0: [ 14  11 -20 -30 -25  29 -12  -8]
1: [-20 -40 -66  83 -23  24 -14  -9]
2: [ -8 -10 -52  33  17 -17  -3  12]
3: [ -9 -15  43 -18 -43  47  35  -7]
4: [-16 -13   5  34 -66  65 -24 -26]
5: [ 25  23 -98 -28 -20   7 -26  -8]
6: [ 25  18 -66 -17 -39   7  16  -9]
7: [-13 -31 -53  33 -13   7  32  11]
8: [ 21  30  35 -67 -24   4 -24  -8]
9: [-28 -31 -85  85 -30  43   9  -8]
10: [ -3   6  33 -19 -60  38  -5 -28]
11: [ 17  22 -74 -18  40 -32  15  13]
12: [ 15  13  35 -16 -37  33 -17 -27]
13: [  -1  -14 -101   32  -10    1   27   11]
14: [  3  -6 -10 -17 -22   5 -23  -8]
15: [  1  -3  83 -17 -15   7  10  -8]
16: [ 28  28  -5 -68  60 -35  25  31]
17: [ 14   9  10 -16 -10  -8 -20  -7]
18: [ 14  10 -51 -17 -20   4 -27  -8]
19: [ -5   2  61 -16 -46  42 -14 -27]
20: [ 10  13  36 -16   0  -5  -8  -7]
21: [-36 -30   2  84 127 -71 -15  49]
22: [ -2  10  34 -18  49 -10  21  30]
23: [ 14  29  16 -16  62 -72 -19  11]
24: [  0  -3  25 -18  24 -29 -20  12]
25: [  2  -4 -58  34 -97  54  38 -28]
26: [  3  16  64 -18   8 -13   7  10]
27: [ 33   6 -21 -67 114 -30  26  48]
28: [-20 -36 -30  32 -11  22 -30  -8]
29: [-24 -32  28  33  87 -83 -15  30]
30: [ 17  23  47 -67  14  12 -21  -8]
31: [  0 -16  71 -17  58 -78   4  31]
32: [  7   9   8 -17  -4 -13  30  11]
33: [  3 -11 -28 -15  25  11 -19  12]
34: [ 13   1 -41 -13 -20   5  30  -7]
35: [ 28  32  99 -68  22 -24   0  12]
36: [  5  -6 -60 -17 -46  21 -13 -28]
37: [ -7  -3 -42  33 -42  31  25  -8]
38: [ 10  25  32 -38 -70  50  13 -26]
39: [ -5  -5  16 -17  40 -33 -25  10]

[ 11   1 -52 -17  33 -23  28  12] >> 11 34
[  9  13  96 -18 -33  20  27  -8] >> 15 19
[ 17  15 -25 -16 -19  13  33  -8] >> 34 6
[ -6  -5 -16  33  34 -30   3  10] >> 2 39
[-11 -18  16  33 -13  14 -11  -8] >> 28 14
[ 23  29 -83 -17 102 -75 -32  29] >> 11 23
[  9  14  89 -16 -29  19  37  -8] >> 15 3
[ -4   4 -64  33 -46  28  16  -6] >> 37 7
[-41 -17  31  84 127 -49  10  70] >> 21 29
[-19 -20  17  33 -46  53  -5 -29] >> 4 10
[ -6 -19 -58  33 -13  14 -22  -9] >> 28 2
[  1  -3  39 -16  58 -77  11  32] >> 31 23
[  5  -4 -21 -18   9 -21  31  12] >> 32 34
[ 32  27  -5 -67  80 -53  10  30] >> 16 27
[ 11  30  98 -67   9 -18 -28  -7] >> 35 30
[-10  -1  10  33 -58  66   6 -12] >> 4 10
[ -4  -7 -40  33 -78  70 -19 -27] >> 4 25
[-23 -18  -3  33 -48  60 -19 -28] >> 4 28
[ 35  32 -24 -66 127 -74  20  50] >> 27 16
[  7 -10  -8 -17  11   9  -8  12] >> 33 14
[ -2 -13 -90  34  29 -35 -14  12] >> 2 13
[-22 -32  70  34  89 -80 -23  30] >> 29 31
[-35 -38 -39  83 127 -86 -10  50] >> 21 29
[-10   3  42 -17  41 -26  26  30] >> 22 26
[  4  -3 -50 -16  36 -47 -14  11] >> 11 2
[-11 -29  31  33  89 -79 -28  39] >> 29 21
[ 15  22 -60 -17 -25  -2 -28  -9] >> 18 5
[  5   2  70 -18  17 -30   7  13] >> 26 20
[  4  -5  -2 -18  -4  -1  32  11] >> 32 34
[-17 -18  64  33 -16  11  -1  -8] >> 15 19
[ -1  -6 -41  33  28 -29 -30  43] >> 2 33
[ 16  32  53 -66 -65  42  21 -26] >> 38 10
[-14 -26  11  34  88 -77 -32  31] >> 29 21
[ 14  21 -40 -17  54 -72  20  31] >> 11 23
[-16  -8  12  34 -62  64 -11 -26] >> 4 10
[-15 -12 -53  34 -53  55  27  -8] >> 37 25
[ -4  -7  87 -17 -11 -10   9  -8] >> 15 26
[ 12  23  67 -18   2 -20  13  12] >> 26 20
[-21 -11 -96  83  40 -50 -30  12] >> 2 13
[  3 -20 -13 -18 -29  22 -34 -26] >> 14 0
[  9  17 -63 -16 -36  20   8  -8] >> 6 36
